Named turns come first, each shown by rows before and after it. Which turns, in which order, take the first row of each pair that follows to the second? Write the first one first, as in the answered first pair.
fis:
[-10 -10  -4 -27  -1   5 -32   4 -14  -7  -3  13  11  17  19 -19 -25 -26
   9 -20  -4   2  15  20  -7  27  15   4 -11] -> [  0 -10  -7 -14  -6   1 -34  -7 -13  -4 -17  19  12   5  14 -20 -24 -27
  23 -24 -10  -3  11  13   1  30  11  19 -11]
[ -8   1  -4  16  13   3  17   6 -17  -3  -8  13  15   6  -5  -6 -20  -3
  -5   7   9  -6  13   0   0  -3   8 -11  -9] -> [ -2   2  -3  18   9  -1  16   0 -18  -2 -16  14  13  -2  -6  -4 -19  -1
   4   7   5  -6  11  -6   4   0   7  -5  -5]
[-15  -3   2 -21   6  -6 -21   5  -4  -1   4   6   6   8  16  -9  -6 -20
  -3  -8  -1  -1   6  17   0  22   7  -1   1] -> [ -5  -4   1  -7   3 -11 -20 -10   6   4 -13  10   3   5   9 -13  -7 -22
  13 -15  -6  -7   2  11   5  19   3  13  -6]
[ -3   6   2 -19  -7   1  -7  18  -7  -5  26 -12  -4   4  -3   5  12   5
  -8  18   4   0   1   1  -2   0  -5  -2  17] -> [  8  -6   1   0  -1  -6   2 -14  18   8   6  -9  -9  26 -17  -3   9   3
  14  -1  -2 -13  -3   9  -2 -14  -8  11  -8]
giri:
[  1   3  -4   1  -5  -3   7  13  -4  -4  -9  -1   4 -16   0   4   6   2
  -4   4  -2   2  -5 -15   4   3  -8   2  12] -> [ -3   3  -2 -11 -11  -1   3  11   1  -7   3 -12   7  -2  -8   1  11   5
  -2   6   2   1  -3  -7  -1   4  -9   2  12]
[  5  -2  -8   2   1  -6 -12  -5 -10  -2 -14  12   4  -3  -1  -7 -16  -6
   5  -7  -8   0  -2   0  -1   4   1  11   4] -> [  2  -3  -8  -7  -5  -2 -17   3 -13  -5  -7   7   4  -5   3  -5 -11  -5
   5  -2  -7   2  -1  -3  -1   7   1   8  11]
[  0   7  10  -2   9   5  -7  14   5  11   4 -19 -16 -15 -10   7   5  -6
 -18   2  -5  20 -12  -1  -3   4  -1 -12   4] -> [ -3   3   9  -6   8   8  -3   9  11   8  10 -24 -12  -2 -16   4   5  -3
 -14   0  -4  15 -12   3  -7   3  -1 -14  -1]
[  8  -7   8   6  14   0  -9  -9  13  10   5 -10 -13   3   0  24  -6   1
  -5  -2  -1  17 -12   9  -2  -9  -1   2 -18] -> [  9  -6   9   8  15   1  -9  -2   4  10   1  -5 -13 -10   9  26  -6  -1
  -7   2  -3  20 -11   4   3  -6  -1   4 -11]
vez:
[  3   0   4   8   3   0  -8  -6   6   8  -4  -6  -9 -11  10   7  -3  -9
  -9  -5  -4   7  -6  -3   6  -2   7   4  -2] -> [  1   1   4   5  -2   4  -4  -1   4   5   3 -10  -7 -14   9  10   6   0
 -11   2  -1   8  -8  -8   7  -3   4   2   3]
[ -6 -11  10 -11   8   1  -3   3   4  -2  11 -14 -11   7   4   1  -1 -15
  -4  -6  -4  12   2  10  -1  -1   2   2  -6] -> [ -2  -7   7 -15  -5   7   1   5   2  -6  14 -21  -7   0  -6   4  13  -1
   4   3   3   7   1   2   1  -2  -5   9   7]
[ -2  13  14   1  -4   5   9  -5   0  -5   9  -6 -17 -16  -7  -8  18  -3
  -2   6 -12  -3  -9  -1  17   5  -5  -2  14] -> [  2   9  12   9  -1   3   3 -18   5   1  -2   3 -17 -10 -10 -12   7 -11
  11  -6 -19  -6  -9   4  17   9   0   4   1]
[ -8 -10   1 -26  -1   7  -9 -10  10  -5  12  -8   5  38  -6 -14   0 -13
   0 -11   4  -2   7  27 -24   0   9  -1 -16] -> [-12  -4   1 -31  -7  12  -4   3   8 -10  25 -19   8  31  -8  -5  11  -2
  -8   2  11   2   6  18 -23  -2   3  -6   0]
Now pairs of rows:
Between the rows of a pair lie 2 to 3 turns.
[  5  -9 -13  10   7   6   1  14 -20 -11  -4  17  19 -11  -4 -14  -1  -8
   8   7   3  15   7 -16  27  32   3  15  11] -> [ -4 -13 -11 -14   3  12  -5  17 -13 -19  22   2  25  12  -8 -14   9  -4
   6   9   9  17  10  -4  16  32   4   5  12]
vez, vez, giri
[  6   3   2   1  -9 -10   9  -4  -2  17  -9  18   3  -6 -10  20   3  10
  12 -26  -7   7  -5  -6 -18  21  -7  11   6] -> [ -8   1   2 -12   0 -10  13   3   1  14   8  11   3  17  -9  18   0  12
  -4 -22   2   8   0   5 -29  15  -4  -6   2]
fis, giri
[  0  -1   5   0   0  -6  -9   7   0   6 -11  16   8 -19  11  -8 -10  -7
  16 -10  -7  -4   8   7   4  22   5   8  -1] -> [  0   4   5  -5  -9  -2  -1  15  -4  -1   0   6   9 -28   6  -3   5   7
  14   6  -3  -3   8  -2   3  21   0   7  15]
vez, vez
[-13 -20  24   5  17   2  -8   3   4  -4   5 -13  -1 -21  10  11  11  -4
 -19  11 -11   8  -4   3  16   4   1  15   6] -> [-12 -26  24   3  17   0  -8  -9  16  -2   3 -18   0  -4   2   4  11  -6
 -10   2 -12   3  -6  13   9   0   1  17  -5]
giri, fis, vez
[ 12 -13  10   5  -9   3 -15 -20   7   3 -16  -9  -9 -26  -4   4  16   8
  15  -4 -12   4 -18  -3   9  10 -16  25  10] -> [ -7 -11  14 -27  -7  12 -15   4   2  -9  20 -27  -3  -6   3   5  20  13
  -6   5   1   9 -10   8  -7  11 -10   2  21]
giri, giri, fis
[ -7  -8   7  -5  16   2  -1  -7  12  -3  -6   0  -7   4   4  -8  -3   1
  -3  -9   2  10  -2   6  -2  -7  13  -7 -23] -> [ -8  -2   9 -14   4   6 -10   9  -1 -11   1  -2  -5 -19  13  -3   6   0
  -6   1   0  17   0  -3   4   9  14  -3  -2]
giri, fis, giri
[  0  -3 -19   3   3   2  -6   4 -32 -11  -2  19  12 -13 -10 -23 -11  -1
 -21   0  -9 -20   9   0  -9   7  -3  -7   8] -> [  4  -4 -19   9   3   0  -4  -4 -26  -8 -10  21  12 -12 -11 -24 -11  -2
 -13  -2 -13 -21   7  -2  -7   4  -2  -2   5]
fis, fis
[ -1 -13   9  -9   0  -7  -6  10  -4  -4  14 -19  -3   3   3  11  10   2
  -8   7   0   2  -3   4   1  -1  -6  -7   3] -> [ -1 -12   3 -10  -8  -5  -8   6  -5  -7  13 -21   2   2  -5   9  12   5
   3   8  -1  -3  -2   1   2   2  -6   0   9]
vez, fis
[ -1  -9  12 -18 -17  12 -15   4   3  -5  21 -25  -5  -6  -5  17  31   6
  14   4  -3  10 -15  -4  -2   7  -8  15  16] -> [ -9  -8  12 -26 -10  11 -29  18  -9  -6  20 -16  -2 -11   9  12  14  -6
   8  -1  -5  15  -6   0  -2  20   1  11  17]
vez, fis
[  2  -2   7   7   5  -4  -8  -9  -1  -8  16   0  -2   9   8  -6   7  -9
  -2 -26   2 -13   5   1   2  -3  -2  -5 -21] -> [  3   4   7   6   5  -1  -4   7 -10 -10  24   0  -3 -12  13   1  15   0
 -13 -10   4  -7   4 -12   7  -1  -5 -11  -5]
giri, vez
[-23  -2  -2  -5  18  -7  -4  13  17 -10  25  15  -2   1  -8   3 -19   4
 -16   4  -3  14   5 -15  13  -1  -6  -5  -2] -> [ -6  -2  -4   6   1 -11  -6   2  15 -12   8  18   3 -17 -19   1 -11   9
   7   4 -10   6   2 -26  24   5 -11  16   5]
fis, fis, vez
[ -6 -12  14  14   9  -1 -13  -2  20  10  -4   6 -17  19   5  -1  -8  -6
  -2 -24  -9   1   0  28  -4  -3   7   1 -17] -> [ -1   3  12   9 -10   4 -12  28  -3  -1   6  -1 -14 -28  11  17  15   8
  -9   7  -6  10  -1  -3  10   6  -2   4  24]
giri, fis, vez
[ -9  -9   0  17   0  -5   3 -43  10  13 -30  -3  -1  -8  -5  -3   5   4
  15  -6  -5   2 -13  -2   7  -2  -8   9   0] -> [-23 -12   3   3  14  -2   8 -38  17  14 -10  -9  -3  21  -4  -5  -1   3
  -4  -8   2   8 -10  15  -8 -11  -1 -12 -11]
fis, fis
[ 24   8   6   4   6  13  -6 -29  11  -6 -12   4 -25 -25  -5   8  -2  19
  15  -5 -31  24 -10  -7  21  -6 -16   6   8] -> [  7   2  16 -13  24  15 -16 -25  18  -6   9  -4 -30   4   6   6 -13   6
  -3 -15 -30  32  -9  18   6  -6  -7 -14  -7]
vez, giri, fis
[-22   1  -8  -7   7  -2  18  -2  12  12  17 -17  -2  14  -7  10   8  19
  -7  19  30   9   9  -3 -25 -21  -7 -33   5] -> [ -8   1  -8  31  25 -15   5 -11  -3  25 -31  19 -12 -18  14   3 -26  -9
   4  -3  12  16   9 -10  -8  -9   5 -18 -12]
vez, vez, giri
[  2  -6   5 -13 -19   3 -24 -24  11 -14   3  -8  -5   6   4  -2  10 -14
   5 -17  -6   4  -9   8   4  19  -3  31  -4] -> [ -5  -3  11 -19 -11   4 -29  -5   0 -12  10  -6  -9  -3  21   1   2 -22
 -14 -10  -7  15  -7   9   4  25   3  19   2]
vez, fis, fis
[  7  -6  20   2  15  -2  -9 -11   8  10  -1 -11 -22   6  -3  -2   0 -16
  -6 -22 -10   4 -15  11   1 -17   0   2 -29] -> [  7   6  23   0   4   3  -2  13 -10   3   6 -16 -22 -29   5  11  15  -2
 -17   1  -7  15 -16 -11  11 -10  -5  -1   2]
giri, vez
[  6   3 -16  16   8  -4  12 -12   7   7   1   9  12   6 -13   2 -15   7
  11 -12   7 -10 -12  -8  -2  -8 -14   3 -17] -> [ -5   2 -12   6  15  -3  13  -1   4   6  17   4  13  17  -9   4 -18   5
  -4  -7  14  -5  -6   0  -9  -8 -11 -13 -17]
fis, fis
[ -7  -3   1 -21  -6   7 -16   1   1  -2  22 -17   3   3   4  -2   3  -3
   7  -1  -6  10   4  17  -1  18  -1   8   2] -> [ -2  -2   1 -16 -10   6 -16  -1  -3  -2  15 -14   3  -8   4  -1   6  -1
  13   1  -8  10   3  11   6  21  -2  17   7]
fis, fis
[ -6  -7   3  -5   0  11  -2  27  19 -12   7 -24  -5  -1  -2  19   8   4
  -5  -4 -16  10 -12  -9   1  13 -11 -22  13] -> [ -1  -5   1   6   7   8  -1  29  13  -6  -2 -15  -9 -11   4  22   0   1
  -7  -2 -20  11 -11 -18   7  13  -9 -22  12]
fis, giri, fis
[ -1  -7   8  -4   8  -4 -20  14 -10   6   7   2  -2 -20  16   4   0   0
 -10  -8   1  12  10  -1   9  12   7   3  -7] -> [  7 -12   6   6   3  -7 -18 -10   5  11  -8   2  -1 -10   3  -3   2   0
   8 -17  -4   4   4   3   9   6   2  17 -19]
giri, fis, giri
[ 1 -3  3 -6 -7  2  6 -1  4  0  5 -6  0 -5 -2  0 15  1  6  2 -1  0 -1  3
  0 -2 -9 -1  7] -> [  2  -4   3   3   0  -3  11  -7   8   3  -3  -3  -1   3  -3  -1   8   0
   7  -3  -1  -2  -1   7  -1 -10  -8  -2  -5]
fis, giri
[ -2  -7 -14   0  -5  -4   6 -15   7  -5 -17  12  19  32  -8 -14 -14   2
   5 -11   6 -16   1   8   1   1   7   7  -6] -> [ -2   8 -18  -6 -18   3   8  12 -15 -13  -9  11  22  -2   3  -1  -3  12
  -7  14  10  -6   5 -14  11   9   4   0  26]
giri, fis, vez
[ 10   7   5  11   7   1  -2   3  -3   1   2  -1 -11 -24   8  11  14  -1
  -7   7   2  17  -7 -12   9   1  -1   4  14] -> [ 15   1   6  19   8   2   3 -14   7   3  -8  -1 -14 -15  -3   5  10  -3
   3  -1   0  11 -13  -8   9  -6  -4  10   2]
fis, fis
[ 18 -21   4  11  16 -20  -3 -23 -11   9  -1   7  -5   8  -1   0 -28  -9
  -1  -8   5 -23  -7  -3   8  13  14   3 -17] -> [ 15 -11   5   0   6 -12  -5   4 -32  -1  15  -1  -4 -22   9  15 -11   0
 -11  12   7  -9  -4 -21  16  21  13   1  11]
giri, vez
[-12   0  11  -5   3   4   6   4  17  11  30  -7  -8   6  13   5 -10   5
 -26   6  -1   4   1  10 -17  -2   2  -6 -17] -> [-12  -1  12  -9  -3   7   0   8  15   9  33  -9  -8   0  17   9  -6   4
 -26   9  -3   6   0   8 -15   3   1  -3 -13]
fis, giri, fis
[-13 -15   0 -23  -4  10  -6  -6  18   5  21 -15  -6  27 -10   1  24   6
  -3  -6   6   1  -8   5 -19  -1   1   4 -25] -> [-15  -8   3  -9  20   9   0   9   6  10  18  -1 -12  22   6   6   7   0
 -28  -3   6   4  -4   5 -18  -8   9 -16 -28]
giri, fis, fis
[ -7   3  -3 -15   4   0  -2  16  -9  -5  10   6   6   2   7  -8  -8  -5
 -11   1   2   4   6   6  -2   4   7 -15   8] -> [ -3   2  -4 -15  -9   3   6   6   0 -10  12  -3  11   7 -10  -8   7   8
   2   6   7  -6   3   1  -4  -2  -1  -9  12]
giri, vez
[  3   9  -7 -19 -16   6   3  19  -5 -14   5  -4  15  -8 -11  10  14  21
  12  15  -5 -14   0  -3  13   9  -2  11  15] -> [ 12   5  -6  -1 -12   0   8  -1   9  -7 -14   3  12  -3 -21   4  11  20
  24   4  -8 -22  -5  -1  16   3  -2  20  -3]
fis, fis, giri
[ -4   1  -9   9  16  -5   8  -2  -5   6 -10  18   4  10   6  -5 -31  -5
  -7  -5   4 -11   2   4  -2  -5  10 -12 -11] -> [  6   7  -9  23   5  -5  16   3 -11   7 -15  13   1 -22   3   4 -14   5
  -3  11   1  -8  -4 -17  10  -5   2  -2   5]
vez, fis, giri
[-32  -8  -3   2   5   1 -12 -14  14   1  -9   8 -12  13  -3   3  -1 -16
  -6   1  -6 -14  15   5  -5  -3   8 -26 -19] -> [-31   3  -4   2  -6   6  -5   6  -1  -7   0   2 -13 -17   0  17  13  -4
 -16  23   0  -5  13 -15   5  -1   1 -30   8]
giri, vez
[ -4   5   5 -14   0   1  -7  13 -15  -7  17  -2   2  -5   9   9   2 -10
 -14   8   2  15  11   5  -1   9  -3 -12  14] -> [  1   5   9   4  13  -4  -5   8 -15   2   3   9  -4 -12  16  11  -7 -15
 -17   3  -2  16   7   2   6   4   2 -12   4]
fis, giri, fis
[  4 -18  -2   4 -12   6  13 -20  23  -1  -2   7  11  17 -12  -1   2   1
  29 -16 -13 -17  -9  22  -4   5   6   1   1] -> [ -9  -4  -1  -6  -2  11  10  25 -13  -6  14  16   7 -13  18  14  -5  -4
  -5   5  -8   6   2   8   2  17  14 -25  26]
giri, fis
